One turn moves every row onto another: examples first, then more rows asked
Kozar: [-0.54, -1.16,  0.58,  0.49, -1.80, -0.98, -0.42, -2.20,  0.49, -0.50,
 -1.32, -1.43,  0.22, -0.32,  0.82, -0.52,  0.20,  0.42,  0.07, -2.32,
 -1.08, -0.90, -1.08, -0.49,  0.07, -0.11,  1.02,  2.56,  1.29,  1.24,
 -0.64,  0.13, -1.26, -1.40, -0.20]
gid: [ 0.64, -0.22,  0.01,  1.63,  0.30,  0.03,  0.77, -0.92,  0.40,  1.10,
 -0.23,  0.69, -0.01, -1.06,  1.90, -0.23,  1.08,  1.18, -0.08, -1.15,
 -1.45, -0.06,  0.22, -1.56, -1.38, -1.51, -0.40,  1.95,  0.06,  1.36,
  0.49, -1.33, -1.81, -1.08, -0.47]
Bomi: [ 0.02, -0.77, -0.18,  0.53, -0.43, -0.52, -0.42, -0.84,  1.14,  1.22,
 -0.13,  2.36, -0.87, -1.83,  2.22,  1.78,  0.02,  0.29, -1.10, -0.50,
 -1.52,  0.09, -0.37, -1.83, -0.27, -2.24, -0.16,  1.43, -0.18,  1.47,
 -0.23, -0.11, -0.60, -0.43,  0.55]
zav: [-0.01, -0.28,  0.61,  0.03, -0.03, -0.33, -1.05,  0.30,  1.22,  0.94,
  0.63,  0.99, -0.27, -0.80,  2.35,  0.73, -0.54,  1.07, -0.74, -0.83,
 -0.85, -0.27, -0.11, -1.66, -0.37,  0.63, -0.38, -0.16, -0.36,  0.55,
  0.57,  0.32, -0.83, -1.24,  1.61]
bisif: [-0.10, -0.25, -0.34, -0.36, -0.51,  0.25, -0.29, -1.28,  0.97,  0.75,
 -0.47,  1.27, -1.06,  0.17,  3.07,  0.03, -0.14,  1.05, -0.42, -2.44,
 -1.07, -0.98, -0.44, -2.18, -0.95,  0.63, -0.23,  1.00, -1.51,  0.98,
  0.18, -0.22, -2.27, -1.72, -0.80]
Mig: [ 0.19, -1.37, -0.78,  0.91, -0.27, -0.55, -1.55, -0.99,  0.33,  0.93,
 -0.45,  1.58, -1.44, -0.49,  3.20,  0.77, -1.31, -0.60, -0.94, -1.90,
 -0.33, -1.26,  1.17, -1.17, -0.24, -1.38,  0.53,  2.23, -1.29,  1.49,
  1.08,  0.00, -0.99, -0.19,  0.10]
Nukam: [ 0.67,  0.15, -0.12,  0.99, -0.10, -0.24,  1.04, -1.07,  0.54,  1.07,
 -0.34,  1.14, -0.43, -0.82,  2.02,  0.30,  1.07,  0.90, -0.01, -1.04,
 -1.43,  0.11, -0.31, -1.63, -1.69, -1.79, -0.28,  2.10, -0.02,  1.43,
 -0.03, -1.20, -1.14, -1.08, -0.75]
pip: [-1.19, -1.60, -0.35, -0.24, -1.57, -0.81, -1.28, -1.88,  1.15,  0.02,
 -0.99, -0.29, -0.68, -1.27,  1.69,  0.24, -1.02, -0.09,  0.00, -2.23,
 -1.78, -0.40, -0.60,  0.10,  0.21, -0.54,  0.20,  1.72,  1.58,  1.16,
 -0.39,  1.77,  0.62, -1.60,  1.00]
bamak: [-1.26, -1.50, -0.20, -0.22, -1.23, -0.62, -1.18, -2.59,  0.60, -0.47,
 -1.51, -0.58, -0.22, -1.08,  1.19, -0.10, -0.59,  0.47,  0.07, -3.38,
 -1.32, -1.02, -0.31, -0.11, -0.11, -0.68,  0.83,  2.10,  0.95,  1.74,
 -0.81,  1.25, -2.03, -1.55, -0.57]
giba: [ 0.02, -1.72, -0.74,  1.18, -0.29, -0.69, -1.54, -1.44,  0.49,  1.05,
 -0.74,  1.54, -1.15, -0.58,  3.39,  0.42, -1.08, -0.35, -0.78, -1.89,
 -0.36, -1.19,  1.42, -1.22, -0.32, -0.89,  0.42,  1.87, -1.59,  1.42,
  0.96, -0.13, -1.22, -0.52, -0.29]
tufep: [ 0.11,  0.19,  0.78, -0.37,  0.05, -0.27, -1.03,  0.63,  0.97,  0.64,
  0.74,  0.95, -0.34, -0.46,  2.18,  0.45, -0.70,  0.97, -0.58, -1.21,
 -0.61, -0.52, -0.46, -1.71, -0.79,  0.66, -0.07,  0.28, -0.36,  0.67,
  0.68,  0.14, -0.92, -1.24,  1.52]
lilov: [-0.51, -0.02,  0.63, -0.49, -0.96, -1.33, -0.99, -1.74,  0.27, -0.31,
 -0.76, -1.19, -0.10, -1.71,  0.99, -0.34, -0.67,  0.44,  0.32, -2.22,
 -1.66, -0.77, -0.68,  0.14,  0.45, -0.57,  0.38,  1.59,  1.24,  0.81,
 -0.05,  1.99, -0.26, -1.28,  1.07]
foz: [-0.13, -1.06, -0.49,  0.40, -0.62,  0.46, -0.14, -1.18,  0.93,  0.89,
 -0.51,  0.99, -0.84,  0.02,  2.75, -0.07,  0.32,  0.87, -0.41, -2.44,
 -0.90, -0.91, -0.11, -1.99, -1.02,  0.79, -0.32,  0.79, -1.23,  1.27,
  0.81, -0.78, -2.48, -1.79, -0.63]
zoto: [ 0.10, -0.41,  1.29,  0.56, -1.13, -0.71, -0.36, -1.67,  0.30, -0.43,
 -0.96, -1.60,  0.13, -0.60,  0.96, -0.79,  0.30,  0.63, -0.01, -2.28,
 -1.57, -0.35, -0.95, -0.34,  0.94, -0.76,  0.34,  2.22,  1.54,  1.13,
 -0.12,  1.26, -0.43, -1.05,  0.77]
zin: [-1.06, -2.53,  0.07,  0.16, -1.31, -0.55, -1.37, -1.96,  1.11, -0.33,
 -1.44,  0.29, -0.38, -1.05,  1.69, -0.06, -0.63,  0.11, -0.26, -3.45,
 -1.72, -0.19, -0.37, -0.18,  0.12, -1.01,  0.26,  2.08,  1.32,  2.26,
 -0.62,  1.66, -0.48, -1.61,  0.08]
vir: [-0.93, -1.85,  0.12,  0.44, -1.34, -1.08, -1.19, -2.57,  0.62, -0.63,
 -1.26, -0.37,  0.14, -0.89,  1.23, -0.55, -0.85,  0.63, -0.10, -3.25,
 -1.53, -0.96, -0.48, -0.47, -0.16, -0.62,  0.64,  2.82,  0.99,  1.76,
 -0.98,  0.77, -1.75, -1.51, -0.68]
Kimem: [ 1.11,  0.49,  0.96,  1.18,  0.51, -1.07, -0.94,  0.19,  0.08,  0.62,
  0.01,  0.00, -0.55,  0.09,  2.79,  0.24, -0.55,  0.68, -0.12, -1.40,
 -0.09, -0.53,  1.54, -0.80, -1.15, -0.82,  0.27,  2.24, -0.52,  1.08,
  0.39, -0.26, -0.15, -0.35, -0.08]
pifoz: [ 0.39, -0.15, -0.38,  1.06,  0.31,  0.45,  0.91, -0.95,  0.54,  1.04,
 -0.25,  1.14, -0.23, -0.77,  1.91, -0.16,  0.83,  0.99, -0.10, -1.40,
 -1.51, -0.15, -0.23, -1.65, -1.57, -1.86, -0.11,  2.16,  0.15,  1.51,
  0.37, -1.23, -2.06, -1.10, -0.50]
mugen: [ 0.04,  0.43,  0.74, -0.53, -0.08, -0.57, -1.03,  0.35,  1.09,  0.70,
  0.68,  1.05, -0.54, -0.70,  2.49,  1.13, -0.79,  1.40, -0.75, -1.41,
 -1.02, -0.55, -0.28, -1.90, -0.56,  0.74, -0.40,  0.34, -0.52,  0.52,
 -0.07,  0.30, -0.98, -1.30,  0.94]
fasek: [-0.42, -0.25,  0.38,  0.12, -0.90, -1.12, -1.06, -1.93,  0.54, -0.21,
 -0.55, -1.06, -0.21, -1.34,  1.40, -0.54, -1.14,  0.57,  0.13, -1.96,
 -2.08, -0.62, -0.53, -0.02,  0.86, -0.76, -0.02,  2.19,  1.45,  0.56,
 -0.18,  1.97,  0.16, -1.18,  1.19]
Bama: [-1.20, -1.84,  0.04, -0.18, -1.24, -0.42, -1.74, -2.02,  0.83, -0.28,
 -1.59, -0.32, -0.81, -1.53,  1.47,  0.31, -0.58, -0.12, -0.12, -3.37,
 -1.45, -0.61, -0.02,  0.10,  0.25, -1.24,  0.31,  1.88,  1.18,  2.15,
 -0.37,  1.81, -0.63, -1.28,  0.09]
lepam: [ 0.09, -0.81, -0.12,  0.40, -0.04, -0.40, -0.55, -0.41,  0.88,  1.15,
  0.16,  2.49, -0.51, -2.20,  2.04,  1.16, -0.27,  0.24, -1.11, -0.77,
 -1.61, -0.12, -0.48, -1.87, -0.25, -2.20, -0.22,  1.32, -0.08,  1.46,
  0.55, -0.05, -0.77, -0.50,  1.25]
ped: [-0.06, -1.38, -0.23,  0.84, -0.02, -0.46, -0.82, -0.92,  1.10,  1.34,
 -0.11,  2.49, -0.54, -2.21,  2.34,  1.05, -0.23,  0.21, -1.13, -0.64,
 -1.59,  0.02,  0.01, -1.77, -0.08, -2.09, -0.40,  1.07, -0.37,  1.49,
  0.48,  0.11, -0.82, -0.56,  0.98]
tudop: [-0.21, -0.18,  1.32,  0.15, -0.90, -0.82, -0.78, -1.80,  0.17, -0.56,
 -1.34, -1.68,  0.09, -0.94,  0.73, -0.93,  0.27,  0.44,  0.36, -2.34,
 -1.01, -0.54, -0.65, -0.01,  0.24, -1.00,  0.75,  2.05,  1.29,  1.36,
 -0.12,  1.34, -0.68, -1.02,  0.36]
napag: [-0.26, -0.87, -0.69, -0.10, -0.55,  0.87, -0.45, -0.96,  0.98,  0.80,
 -0.38,  1.21, -1.23,  0.29,  2.85,  0.12, -0.18,  0.61, -0.60, -2.66,
 -0.82, -1.18, -0.29, -2.03, -0.89,  0.56, -0.15,  1.01, -1.12,  1.28,
  0.84, -0.47, -2.48, -1.59, -0.38]
gov: [-0.97, -1.04, -0.16, -0.44, -1.59, -0.96, -1.23, -1.89,  0.82, -0.08,
 -1.00, -0.52, -0.72, -1.87,  0.96,  0.57, -0.61, -0.22,  0.02, -2.35,
 -1.67, -0.46, -0.65,  0.25,  0.17, -1.01,  0.12,  1.43,  1.45,  1.44,
 -0.14,  1.87,  0.24, -1.33,  0.98]
Lesez: [ 0.90,  0.32,  0.43,  1.30,  0.71, -0.82, -0.69,  0.06, -0.05,  0.65,
  0.21,  0.02, -0.19,  0.22,  2.44, -0.20, -0.72,  0.57,  0.06, -1.01,
  0.02, -0.64,  1.29, -0.64, -1.44, -0.94,  0.72,  2.30, -0.24,  0.88,
  0.77, -0.57, -0.76, -0.39,  0.29]
Vofeb: [ 0.34, -1.10, -0.14,  0.88, -0.20, -0.53, -1.61, -1.19,  0.53,  0.78,
 -0.89,  1.43, -1.51,  0.04,  3.53,  0.67, -0.93, -0.23, -0.87, -1.91,
 -0.16, -0.92,  1.27, -1.28, -0.09, -1.36,  0.49,  2.18, -1.57,  1.57,
  0.45,  0.27, -0.88, -0.13, -0.51]
zave: [ 0.83,  0.21,  0.63,  1.53,  0.65, -0.99, -0.83,  0.06,  0.10,  0.82,
  0.29, -0.26, -0.07, -0.23,  2.54, -0.03, -0.64,  0.83, -0.04, -0.73,
 -0.16, -0.67,  1.61, -0.64, -0.99, -0.45,  0.38,  1.81, -0.30,  0.54,
  0.76, -0.45, -0.65, -0.49,  0.48]
fize: [-0.74, -0.94,  0.30,  0.16, -1.49, -0.70, -0.45, -2.50,  0.51, -0.50,
 -1.52, -1.32,  0.02, -0.62,  0.46, -0.39,  0.36,  0.32,  0.34, -2.37,
 -0.92, -0.62, -0.93, -0.09, -0.38, -0.80,  0.97,  2.07,  1.24,  1.59,
 -0.63,  0.67, -1.62, -1.36, -0.38]

zav -> zave
Bama -> gov
Kimem -> Nukam
And these:
tufep -> Lesez
pip -> fasek

